Each path below is one point turned by a fixed rotation once a step. After each direction that follows a path, write how fast that rotation turns it, in degrees each step (0 if it stays still).
Each turn is a multiple of 5 degrees from 10 to 175, or 0.
Each row of a path follows its step; steps can be skipped.
path 1
step 0: [ -8.4  24.2  13.0  40.6 -14.5  -9.4  -5.4  -1.5  35.2  -1.3  -6.3 -47.3
  23.2 -19.7  39.7  30.2  23.9  -5.4   5.4  -8.2  25.7  18.5  -9.4 -25.1
   1.2 -17.2  -9.8  -4.8 -23.9 -35.1   7.4   2.5  42.7   6.2  -0.4  14.2]
step 1: [ -4.7   4.2 -18.3   9.7  15.2  -4.1   9.9  -0.8  23.1  27.2  16.2   0.9
 -26.8   6.9 -30.5  33.9  48.0  -5.5  13.3  31.2  38.8   9.7 -29.4  13.2
   9.6 -19.4 -19.6  -4.8 -18.8  -1.1  -9.1  32.6  27.4 -31.4   8.7  22.4]
step 2: [-20.2 -16.5  -7.9  13.8  21.3 -10.0  32.5  17.5   3.2  23.8   5.1 -12.8
  33.2  -6.4  23.8  23.8  -6.6   4.0  -3.3  10.1  44.2 -17.7 -14.7  14.8
  14.6 -10.5  12.5  -0.6  10.9  -0.7  -2.5  57.2  -3.6  18.3  55.8  -1.4]
step 3: [-10.0  -8.0 -42.6  21.8  10.2 -31.0   0.3 -28.2  21.8  -4.2  12.7 -36.8
 -29.0 -10.9  20.9   3.2 -20.9   3.1 -39.4  17.1  -7.6 -17.9   1.8  18.2
   5.1  18.5 -15.8  12.5   0.7  22.9   4.6  40.2  38.0  -9.0  11.2 -18.0]
step 5: [  4.4  26.2 -31.4  13.4 -39.2 -39.4  11.6 -35.4  -1.0   4.6  -8.3 -10.9
  39.9 -26.7 -13.3  41.9 -26.0  15.2 -28.4 -11.3  11.4  34.8 -11.0   0.4
   3.6 -30.4 -16.3  -8.9  -5.8   4.7  -0.1   6.1  -8.1  -0.9  -6.9  15.5]
step 8: [  2.9  23.4   9.1  10.0 -18.3 -36.0 -26.2   3.0  43.5  10.1   8.2 -15.4
  -9.7   3.4   1.0 -12.8 -37.0  23.7   9.0  35.1 -16.3  -6.8 -16.1  19.8
  27.8 -26.7  -1.5   3.1  14.2  37.1  19.3 -26.5  43.2  -7.7  10.2  -1.3]
step 9: [-26.8  23.5   6.1  -8.2 -12.0  11.5  -4.5  30.8  14.3  25.5  -7.2  -5.8
  13.2  -9.9 -43.2  30.5  -5.7 -16.9  -0.4 -16.5  -3.0  12.4  -2.0  20.0
 -15.7 -23.7  10.8  19.7  22.5  12.1 -20.8 -31.7  50.9  -0.9  25.9 -37.8]
step 10: [ 10.8  28.2  -4.8  -0.3   7.3  15.4  14.7 -10.7  11.3  11.4  18.8 -70.3
  33.2  17.4 -43.2   8.0 -20.9  -0.3 -17.1   3.2  24.6  10.5  14.2   0.8
  41.6 -13.0  -1.6  16.7  -3.2  22.9 -25.1 -21.6  -8.1  -5.5   5.3   4.5]
step 11: [ -5.3  -6.1  37.5  -7.9 -11.8  -0.8 -15.1 -26.7  30.4  11.9  -0.2 -41.9
  10.4  26.0 -14.8   9.1  22.1   4.0   0.4 -21.9   0.4 -34.0  23.4 -14.3
  36.6 -12.7  21.3 -15.2   6.8 -18.1 -14.6  26.5  46.4  12.3  -7.1 -15.6]
step 12: [ -1.4   5.8   8.6  27.4  25.3   0.1  -8.6  18.9 -10.5  -3.8  43.0  -7.9
  10.2   1.1 -28.3  18.8  21.5  17.5 -28.9  -1.8   1.8  29.0 -12.0  -0.9
  40.2   3.2  33.5 -16.6 -28.3 -22.1  21.7  12.8  48.5 -26.0   2.1  -6.7]
Speeds:
[  0.9  -3.0  11.1  10.4   3.4  -2.1  -2.7  -8.4 -10.3  -8.2   5.4  -1.7
  -2.6   6.8  10.2   4.1  -2.1  15.6   3.5  -3.7  11.1   4.3  -2.8   3.3
  -6.2 -11.1   0.1   2.3   3.3   7.1 -18.7  -2.3   3.8 -12.9   0.5 -10.9] => 0
[  0.8  12.9   7.5  -5.1   3.0  -2.9   2.3   3.2  -3.9  -0.6   9.7  -5.5
   6.9  -0.6 -12.6 -15.1  -4.3  -2.8   5.7  -4.4 -17.1  -0.4   5.6  -1.7
   5.4  -7.6   5.1  -9.7  16.3  -4.2 -10.1 -10.0   5.6  -6.4  -0.2   2.5] => 25
[  5.0  -0.8  -4.3  -5.6 -10.6   5.9  -6.0   1.9  -4.8   8.5  -0.8  -8.5
   1.6   0.7  -0.9  -0.8  12.3   5.1   7.5  -4.9   9.2   4.7   6.6   2.1
   8.9 -15.3  -2.2   0.6   2.7 -15.1   2.4  14.3  -7.9  -8.2 -16.4   4.5] => 70
[  2.5   5.7  -4.7  -1.2  -2.2   4.2  10.4   7.2   1.5  12.5  -2.0  14.5
   4.5  -4.6 -13.4  14.0  -0.3   5.2   3.4   7.8   2.9  12.1  -5.9  -2.9
 -12.6 -13.3 -11.2 -12.3  -1.6   2.6  -2.5  -7.7  -1.6  -1.1   1.5  -1.8] => 90
[  1.7  -3.1   4.5   6.1  -5.6   2.8   3.6 -21.3  -0.7  -6.8  -8.1  -3.2
   2.1   0.8  -6.2  11.4   9.4  -9.8  -8.3  -5.8   6.6   0.4  -1.8  -7.1
   6.9   3.9   2.9 -12.0   0.1  -6.2  -7.5 -16.5  -1.1   4.3  -8.2  10.1] => 65
path 2
step 0: [ 20.7  41.6 -14.5  17.0   2.3 -40.6  -0.7 -18.5   0.0  13.5 -58.0 -16.0
 -14.8 -14.5   6.8  -8.1 -14.6 -13.1   9.4  13.7  -5.4 -30.4  -2.3  25.7
 -21.4   1.0  -9.1 -10.7  12.1  21.3 -18.4 -24.2   0.2  19.1 -37.3 -17.0]
step 1: [ 28.3  17.9   9.0  19.8  28.7 -46.3   0.0  -6.7  12.5 -27.8 -51.3 -15.3
   8.3   5.5   4.4 -18.2  -5.3 -19.9 -13.6  30.0   7.9   0.1   7.5 -11.4
   4.9 -14.3 -39.3  12.2  22.7 -16.1   9.1   4.3  21.9 -19.0  29.3   3.6]
step 2: [-13.1  40.4 -22.9  15.1  -5.9  -0.3 -17.5  -5.3  20.6 -21.8 -21.1 -34.2
  -5.9 -33.2  16.3  -8.7  33.8 -15.3  -2.2  32.9  19.5 -10.4 -14.6  21.5
  25.8  13.5 -37.3 -10.8 -24.4 -14.2  18.1  12.9 -19.6   5.7  15.2 -25.3]
step 3: [  0.4  -4.8  26.2  23.0  14.4 -44.3 -40.7  14.8  11.9  12.5   6.7 -12.6
   5.9  12.8  25.6   4.2  -1.3 -38.6 -18.6  40.1   1.7 -24.3  -0.6   9.2
  19.3 -11.4  11.1 -25.3 -34.5 -17.1  23.2  -2.8  -1.6  31.2  21.9   2.5]
step 5: [ 28.8  18.5  -9.2   3.2  36.5 -40.2  43.1 -38.3  22.7  26.8 -10.3  25.4
   7.1  13.8  41.5  -4.1  11.6 -26.2  -8.3  12.8 -25.7 -10.5 -12.9  26.0
   0.1 -15.2  -3.8   4.4 -29.7  -5.1   1.5  -0.3  -6.7   0.7  -8.3  -4.6]
step 7: [ -3.7   9.0  18.0 -21.7  23.3   7.0  -7.8 -21.5  15.4 -11.0 -28.4 -10.8
 -16.0 -16.2  47.6  26.1  20.8  -1.9 -12.6  38.4  25.1  -8.6 -26.6 -11.6
 -27.9 -24.1 -20.3  -7.2 -15.8  -4.9  15.0 -14.2   3.8  34.0 -28.0 -21.8]
step 8: [ 13.5   0.3 -10.0   7.7   6.1 -40.8 -13.8  25.9  19.0  -8.1 -17.9   3.3
  -0.3  -6.1  -5.6   8.6 -23.4 -27.3 -28.1  33.3  18.5 -41.0 -26.1 -29.0
 -11.2  -3.7  11.1  -8.4   9.6 -41.2  -7.3   0.4   6.2  -0.1 -31.9 -40.7]
step 10: [ 28.8  13.5  -6.4   0.6  14.2 -19.7  21.1  -1.0  28.3 -29.2  -5.2   3.8
 -27.4   6.2  -6.2 -32.6  27.7 -28.7 -23.6  34.0   2.4   4.0  -6.9  27.6
   3.7  -0.4  12.4 -35.0 -16.6 -56.1  -2.9  15.2   5.0   3.2  12.8  20.3]
step 11: [ 11.9  -2.4  -3.6  -7.7 -21.5  -9.7 -18.4  13.0  20.6   0.5 -35.8 -25.4
 -14.0   9.6  18.0   6.8  23.1 -20.4  -3.0  19.6   7.1 -32.4  15.8  76.8
   7.0  -2.0   5.8 -29.0  -7.1   8.3  -1.2 -17.4   8.2  16.5 -19.9   9.6]
step 12: [ 22.7   7.2  42.2   4.1  21.6 -24.4  -0.6   3.4  -1.0 -16.0 -20.1  -7.1
  12.6   5.7  12.6  -4.7  -8.6  -7.2 -16.0  52.9 -20.5 -23.6 -21.9  24.5
 -17.1 -42.2 -24.0  -6.3   6.8  13.7  -4.6  21.8  38.8  12.5 -20.2  22.3]
Speeds:
[  1.3   3.5  -9.5  10.2   9.5  -5.5  11.7   8.7   7.7  10.7   3.0  -0.6
   3.8   1.2   3.8  -5.8 -13.3  12.5   5.1   0.7   2.8  -4.1  11.5  -2.6
  -1.2  -7.7 -12.1   3.3   0.8  -2.6  -0.9   9.3   0.0 -16.4 -11.2   3.0] => 90
[ -8.4   3.0  -3.9  -4.0   3.1   8.9  15.3 -11.5  -2.8 -15.3  10.0   5.2
  -2.2 -15.0   0.8  -5.2   2.8   6.1   2.4  10.2   1.4   7.5 -10.5   0.5
  -5.3  -4.4 -12.6  -0.1  -0.1  -5.6  -0.9  12.0   2.7  10.0  -1.7   4.6] => 135
[ -2.5  -8.3   9.3  -1.5  -7.6   8.3   9.2  -4.0   6.4  10.1 -15.3   1.0
  -2.1 -10.0   6.5  -5.3  12.0  -2.2  -3.1   2.9  11.7   3.6   8.8   3.1
  -2.7   7.5   2.2   1.3  -4.0  -6.3   5.2   8.3  -6.7 -14.4  12.8   6.9] => 85
[ -5.4  -6.8 -10.1  -9.3  -8.2  -1.8  -2.6   1.4   9.4 -14.2  -2.8 -10.6
   3.8  -7.9   0.0   1.6 -16.3   7.9 -13.7  -0.1  -5.2   4.3   0.7  11.3
   7.2  13.5   5.2   5.0   8.2  -1.7  -1.2   3.3  -8.6  -5.5  -4.1  -4.1] => 160
[ -1.4  -2.3  -2.9  10.2   5.5   4.9   2.0 -10.4 -10.5  -6.2  -8.8   9.7
 -13.6  18.7   2.4  -6.1  -3.8   8.4  -7.2  -7.7   2.0   2.8  -1.7   9.4
   9.4  -0.4  -6.0  -3.7  -0.9  -5.0  -3.6   2.6  -0.2  -4.8   9.3 -15.9] => 85
[-11.4   3.0   5.5   9.3  -6.0   4.7  -3.9  -9.2   7.1   6.5   8.4  -9.0
  18.4   2.9  13.7 -15.0   4.2  -2.8  -5.1  -8.6 -10.9  -6.5   0.7   3.0
   4.2  -7.4  -0.1   5.9   6.9  -2.4   0.7   4.9   4.2   7.4   6.1  -4.5] => 35
